Here are some points, one per row:
np.array([14, -22, 28, 55, -25, -7, 7, 23, 9, -58, 41, 4, -20, 21, 8, -22, 2, -27, 10, -12, -15, -22, -20, -39, 9, 0, 2, -21, 26, 6, -14, -22])
np.array([19, -5, 20, -22, 31, 0, -2, 13, -10, -11, -7, -1, -33, 8, -23, 2, -32, 11, -22, 5, -28, 8, -36, 0, -38, -4, 52, 70, -11, -17, 23, -41])
np.array([27, -8, 7, -4, 4, -25, 22, -19, 18, -16, 9, -10, -32, -18, 31, 2, 52, 43, -3, 40, 14, 8, 30, 30, 39, -15, -21, -8, -22, 33, -5, 7])
np.array([-12, 31, -25, -11, 17, 0, -10, 70, 8, 2, -4, -12, 13, 18, 0, -5, 31, 23, 20, -7, -6, -12, 22, 6, 28, 17, 27, -40, -11, 25, -32, 22])
np.array([-19, 0, -17, 3, -18, -27, 1, -14, 35, 1, -4, 7, -13, 28, -6, 12, 9, 22, -50, -27, -30, 18, 4, 4, 12, -8, 13, -39, 0, 5, 16, -15])
np.array([-4, -9, -15, 19, -44, 6, -25, 6, 41, -28, -36, -19, 48, 41, -19, 12, 2, 4, 1, 27, -70, -4, -23, 31, 66, 3, -12, -1, -54, -35, -19, -11])
np.array([15, -17, -8, 16, 35, 10, -4, -4, -11, 21, -29, 20, 65, 43, 19, 31, 1, 21, 8, 2, 13, -12, 11, -47, -3, -5, 12, 26, -9, -6, -47, 40])
np.array([16, 22, 9, 8, 0, -30, -5, 46, -31, -5, -43, 54, 17, 0, 20, 14, 7, -13, -35, -27, -14, -32, 22, 1, -39, -38, -10, 2, -6, 40, -23, -13])
np.array([-13, -5, -53, 12, 12, 0, -8, 15, 10, -42, -22, 31, -2, -15, 16, 36, -37, -14, -14, 48, 34, -29, 9, 28, -3, 11, 15, 6, -30, -59, 3, -20])
np.array([-22, 18, 30, -19, -26, 23, -8, 2, 27, -4, -6, 28, 19, -23, -4, 9, 11, 0, -19, 29, 53, 0, -3, -21, 26, -30, -17, 44, -24, -15, 2, -28])
np.array([-21, -21, -6, 45, -25, 20, -10, 20, 11, 0, 31, 41, -35, 5, -24, 41, 53, -17, 2, -11, 39, -13, -20, 14, -26, -45, 5, 8, 6, -10, 17, 20])
np.array([0, 5, -52, 24, 4, 24, -25, -60, -38, 19, -3, -3, 0, 17, -6, -37, -56, 12, -22, -36, 46, -21, -25, 19, 21, -7, -20, -3, -8, 17, -17, -14])
np.array([19, -17, -33, -12, -9, 43, 9, -14, 10, 13, -31, 10, -39, -12, -13, 5, 0, -18, 48, 18, -22, 31, 8, -19, -43, 27, -19, 5, 53, -6, -8, -13])
np.array([1, 12, 2, -1, 50, -45, 6, 19, -38, -8, 14, -26, 6, 7, -12, -15, 18, -23, -18, -33, -15, -23, -36, 36, 0, 17, -32, 0, 8, -15, 15, -36])
np.array([50, 5, 1, 29, 17, 39, -23, -3, 18, -13, -24, -26, 6, 51, 16, -53, 8, 24, -24, 0, 13, -3, 13, 10, 5, -12, -4, -17, 66, -35, -33, -9])
np.array([6, 6, 3, 6, -54, 20, -15, -19, -54, -17, 10, -20, 16, -23, 21, 61, -8, -7, -25, -6, -45, 41, -22, 5, -27, 33, 11, 6, -3, 8, -25, 27])
np.array([4, -33, -4, 11, 10, 21, -36, 17, -26, 5, 15, 29, -57, -7, -19, 14, 14, 8, -29, 24, -11, -12, -7, 11, 7, 17, -67, -28, -16, 11, 19, -17])
np.array([-5, -17, 18, 11, 20, -10, -13, -44, -22, 17, -15, 13, 22, -57, -60, -18, 48, 0, 9, -3, 35, 19, -5, 5, 23, 48, 25, -7, -19, -18, -6, -24])
np.array([19, -17, 25, -25, -17, -29, 7, -6, 10, 19, 6, 7, 14, -5, -6, 6, 6, 15, -18, 30, -1, 38, 53, -32, -3, 30, 3, -21, -7, -24, 6, -16])
np.array([-35, 7, 2, -21, -2, -11, -4, 25, 22, 12, 42, -10, -3, 43, 17, -22, -22, -27, -13, 2, 36, -10, 46, 14, -22, 60, -17, 9, 15, -7, 8, 10])
np.array([5, 58, -26, 34, -18, 26, -13, 37, 0, -16, 22, 1, 28, 9, -26, 15, -3, 21, 12, 18, 0, 10, -37, -57, -2, 25, -8, -7, 0, -1, 56, -4])
np.array([-1, -24, -35, -5, 49, 43, 8, 21, -11, 48, 1, -32, 0, 6, 53, 21, 36, -4, -21, 22, -47, -3, 8, -15, -2, 22, 12, 13, -3, 39, 67, 3])
np.array([-20, 39, 15, -37, -17, 10, -1, 22, -2, 52, 4, -37, 17, -23, 28, -16, -14, -20, 5, -10, 6, 1, -38, 15, 3, -31, 6, -34, 31, -1, -18, -24])
np.array([25, -14, -22, 1, -6, 16, 14, -27, -4, 6, 18, -8, 27, -7, -1, 36, 4, -47, -15, -23, 18, 23, -12, -4, 38, 11, -8, -23, 37, 30, 21, -25])
np.array([14, -7, -43, 5, -13, 11, 43, 26, -56, -5, 13, 3, -9, -32, -3, -17, 0, -29, -22, -4, 13, 30, -16, 0, 23, -16, 38, -28, -1, -23, -24, 53])
np.array([-32, -35, 4, -30, -30, 17, 22, -34, -3, 12, -8, 18, -6, 4, -12, -58, 10, -5, -42, -11, -27, -57, -17, 5, -1, -35, -21, 16, -11, 5, 22, 69])
np.array([17, 18, -13, -18, 9, -24, 32, -37, -1, 27, 10, -4, -11, 7, 2, -17, -4, -10, 33, 43, -18, 6, 2, -15, -23, -25, -38, 8, -5, -46, -3, 20])
np.array([34, -6, 55, 29, 26, 5, -15, -1, 28, 42, 28, 7, -39, 15, -9, -11, -39, -28, -11, -29, -12, 12, 14, 0, -24, -11, 44, -25, -46, 38, -33, 8])
np.array([9, 13, 16, 44, -25, -11, 27, -9, 17, -1, 50, 1, 21, 5, -30, -13, 9, -42, -27, -5, -25, -4, 29, -6, -4, -6, 1, 0, 7, -37, 19, 23])
np.array([-51, -10, 0, 0, -16, -24, -36, 7, 28, -20, 24, -13, -13, -42, 45, -43, -28, -14, 1, 30, 26, 49, 1, -3, 17, -6, 22, 16, -4, 31, 0, 12])
np.array([14, 59, -2, -4, -21, 16, -8, -8, 13, 37, 2, 46, -26, 7, -3, -6, 1, 12, -1, -7, -14, -10, -8, -29, -15, 22, -47, -10, -45, 9, 12, -21])
np.array([-6, 11, -16, 1, -11, -36, -2, 32, -25, 40, -13, 26, -42, 3, 34, -6, -18, 18, 4, -5, -14, -18, -32, -17, 46, 7, 21, 25, 16, -54, -3, 10])
np.array([8, -36, 33, 33, -12, -22, -22, 8, -14, 16, -22, -11, -9, -2, -4, 3, -13, -14, 42, -7, 4, -5, -27, 3, 32, 12, -4, -5, -36, 12, 14, -4])
np.array([-14, -12, 9, 3, -25, -32, 11, 18, -8, 62, -20, -31, -23, -1, -18, 23, 22, 0, -40, -23, 20, 15, 16, 26, -4, 5, 0, 31, 6, -44, -18, -28])
np.array([27, 7, 14, -13, -1, 5, 20, 17, -19, -19, -8, 36, 23, 1, 7, -36, -28, 25, 22, -8, -5, 35, 28, 16, -7, -20, -11, -60, -23, -29, 29, -15])
np.array([5, -33, 2, -51, 24, 1, -1, -16, 4, -31, 27, 25, 8, 16, -46, 14, 11, 23, -31, -18, -30, -4, -4, -17, 18, 8, -24, 23, 45, -8, 5, 16])
np.array([-8, -23, 15, 1, 7, 34, -2, -3, 6, -24, 14, -2, -20, -56, 58, 35, -11, -15, -3, -14, -30, -61, 36, -3, 22, 17, -23, -20, 3, -28, -8, -24])
np.array([-43, 19, 7, -2, 11, 11, 40, -19, -12, -5, 9, 10, -46, 54, 13, 14, -25, -40, 33, -9, -11, 50, -3, 2, 55, 20, -9, 17, -22, -7, -15, 11])
np.array([35, 39, 9, -37, 7, 23, -56, -25, 4, 6, 21, 10, 7, -11, -6, 24, -26, 1, 12, -39, -5, -10, 44, -10, 42, -40, 8, 24, 15, 11, 58, 7])
np.array([2, -6, -8, -37, -1, 18, 3, -9, 40, -11, -13, 2, 35, -38, -13, 13, -47, -4, 2, -48, 4, -4, -33, 35, -30, 23, -9, -25, -34, 4, -16, 41])
np.array([6, -30, 4, -4, -7, 23, 27, 3, 4, 2, 32, 12, 28, 22, 10, 5, -6, 14, 18, 7, 26, 18, -19, -17, -39, -7, -36, 5, -3, 23, -42, -67])
np.array([50, 7, -25, 4, -40, 6, -2, -1, 49, 3, -44, 9, -34, 21, -15, -9, -25, -11, -19, -1, -12, 19, 3, 37, -18, 24, 23, 12, 18, 26, -2, 4])
np.array([-7, 9, 37, -6, 0, -20, 17, 7, -17, -23, -7, 2, 6, -28, 11, -7, 7, 7, 20, 0, -27, -34, 13, -9, -39, 4, -23, -12, -8, -7, -28, 15])
np.array([-19, 14, 16, -8, 8, 49, 14, -14, -53, -47, -29, -10, -25, 17, -34, -7, -5, -23, 17, 27, -1, 7, 61, 22, -13, -49, 33, 8, 11, 10, 12, -20])
np.array([-25, -29, -72, 13, -14, -39, 2, -9, 6, 26, 7, 31, 39, -19, -7, -32, -7, -42, 26, 33, -1, -29, 29, 16, 13, -11, 32, -8, 40, 31, -3, -32])
np.array([-54, -9, -3, -25, 32, 15, -39, 26, 28, -11, -10, 36, 4, -15, -15, -22, 47, -46, 26, -42, -14, 21, -6, -32, -24, 12, 1, 14, -6, -17, -22, 10])
np.array([-3, 10, 23, -53, -8, 8, -46, 28, -29, -19, -12, -29, 5, 6, -34, -22, 11, -2, -22, 11, 3, 4, -3, -4, 37, -15, -15, -25, 38, 14, -19, -27])
np.array([-54, -11, -20, -18, -17, -33, 15, 16, -36, -40, 10, -28, -9, 26, -23, 42, -52, 31, -13, 1, 11, 6, 34, -20, -7, -5, -23, 12, -7, 52, -18, 7])
np.array([-16, 25, -3, -1, 35, -10, -49, -33, -36, 5, -19, 34, -23, 2, 16, 7, -3, 8, 10, 22, -17, 29, 2, 11, -4, -11, 22, -16, 15, -23, -42, 15])
np.array([-3, -17, -3, -27, -10, 12, 33, 7, 44, 19, 35, 16, 2, -29, -21, 9, -19, 22, 32, 28, -14, -29, -24, 8, 7, -28, 6, 24, 25, 16, -49, -16])
np.array([2, -4, 8, -12, -42, -24, -24, -19, -41, 29, 47, -31, 47, 23, 5, 10, 13, 1, 34, -7, -18, -27, 31, 25, -22, -19, 34, 35, -30, -16, 7, -35])
np.array([37, -12, -15, 12, 34, -10, 0, -4, 5, -38, 5, 4, 6, 24, 24, -11, 35, 5, 11, -26, 10, 6, -15, 24, 15, 15, 11, 63, -8, 26, -19, -6])
np.array([2, -6, 8, 0, -28, -15, -12, -28, 11, -42, -4, -15, 3, -39, 52, -42, 19, 20, 19, -23, -16, 53, -20, 3, -13, -16, 0, 29, 4, 3, 5, -8])
np.array([-3, 20, 8, 16, 3, 30, 1, -28, -21, 15, -22, -36, -3, 10, -31, 4, -1, -2, 13, 10, -3, -38, -5, -46, 3, 16, 7, -27, -39, 24, 15, -27])
np.array([-13, 73, 13, 33, 27, 11, 25, -31, 14, 2, 31, 3, -9, -13, -17, 20, 31, 19, 23, 13, -19, -19, -3, 46, -8, 16, 18, 2, 9, 25, -21, 26])
np.array([34, -14, -3, -33, -25, -14, 27, -7, -7, -7, -23, -8, -5, -16, -3, -19, 36, -9, -46, 34, 19, -14, -5, -50, -16, 19, 60, -7, -36, 14, -12, 18])
np.array([-39, -40, 39, 25, 10, 31, -8, -8, -18, 18, 8, -9, 3, 8, 4, -41, -18, 64, 4, 35, -8, -32, -16, -17, -1, 32, 37, -2, 15, 2, 6, 14])
These points spread out most along one direction. Where along it does each point below lie, from 0 to 99? The average is 50, and the first point in the table lies past the average. One standard deviation of the points above along it is 16.
np.array([16, 39, -57, 40, 11, -12, 11, 6, -6, -12, 24, -34, -29, -49, -12, -22, -12, 57, -4, -40, 2, 15, 17, -40, -3, -31, -9, 23, -4, -5, -16, -7]) 48
np.array([-7, -3, 31, 13, -29, -11, -11, -15, 31, -18, -29, -41, -6, -12, 23, 48, -20, 16, 4, -18, 18, -46, -16, -2, -29, 5, 18, -24, 31, -26, 25, 18]) 53
np.array([-4, -5, 26, -5, 22, 1, 20, -1, 30, 27, 5, 8, -7, -12, -3, 46, -5, 28, 1, -16, 45, 23, 10, -7, 49, -27, 29, -4, 31, -27, -24, 24]) 34
np.array([-5, -50, -24, 8, 6, -20, -13, 41, 10, 26, 7, -17, 4, -10, -41, 11, -7, 59, 37, 0, -11, 33, -7, 44, -25, -43, 1, -33, -2, -5, 28, 14]) 44
np.array([1, 23, 3, 2, 47, -11, -22, 8, 37, -1, 5, 0, 18, -14, -10, -12, -15, -1, -35, 16, -11, 1, 24, 11, -15, 28, 15, 6, 7, 19, 10, -14]) 53
np.array([32, 7, 16, 19, 37, -24, 39, 13, 14, 4, -34, 8, 12, -24, 0, 7, -18, -34, 9, 27, -9, 0, -20, -10, 20, -26, -10, 2, 1, 28, 39, 13]) 53
np.array([42, 18, -20, -42, -29, -27, -45, -2, 0, -15, 2, -31, -33, 15, -17, -11, 31, -8, 52, 9, 42, -36, 6, 2, -11, 32, -11, -1, -3, 3, 6, 33]) 50
np.array([36, -23, 0, -42, 8, -13, -25, 1, -23, -5, 28, 22, -2, 38, 53, 9, 11, -1, 21, -6, 33, 4, -35, -6, 2, -19, 18, -28, -9, 11, 18, 10]) 49
np.array([15, -14, 6, -24, 16, 17, 68, 25, -6, -20, 8, 0, 12, -4, -2, -23, -29, 13, 27, -53, 25, -18, 24, 13, 9, 46, 4, 18, -23, -16, 24, -3]) 52
np.array([5, 28, 31, -3, 28, -42, 16, -10, 0, -17, 18, -1, 17, 4, 0, 15, -25, -20, -18, 76, 13, 3, -61, 20, -23, 11, -25, -9, 34, -4, 9, 30]) 45
np.array([-41, 38, 5, -8, -19, 53, 46, -11, 2, -11, -14, 8, 10, 27, 34, -10, 51, 24, -20, -3, 17, 9, -23, 32, -30, 5, 10, -15, -10, -1, 27, -28]) 56
np.array([2, -11, 37, 42, -25, -3, -17, 11, -33, 19, -23, 37, 37, -19, 12, -22, -10, 12, 7, 0, 14, 35, 32, 25, 8, 20, -40, 34, 44, 24, 9, 51]) 38
np.array([4, -10, 12, 16, 21, 35, 2, 35, 16, 14, -33, -84, 6, -14, -8, 1, 12, -40, -5, 9, 13, 7, 9, -5, -2, -29, -56, 36, -36, -3, -9, 18]) 56
np.array([-42, 6, 8, 8, -2, -56, 36, -30, 23, 2, -81, 3, -9, 14, 9, 26, 21, -3, 25, -32, 11, -6, -12, -26, -6, 4, -6, -8, 34, 30, 32, -15]) 49
np.array([-30, -22, -30, 17, 32, -14, -20, -50, 24, -8, 11, -22, 21, 25, 18, 6, 7, -18, -11, -8, 1, 11, 20, -29, -32, -35, -20, -32, -21, -31, 8, 15]) 50
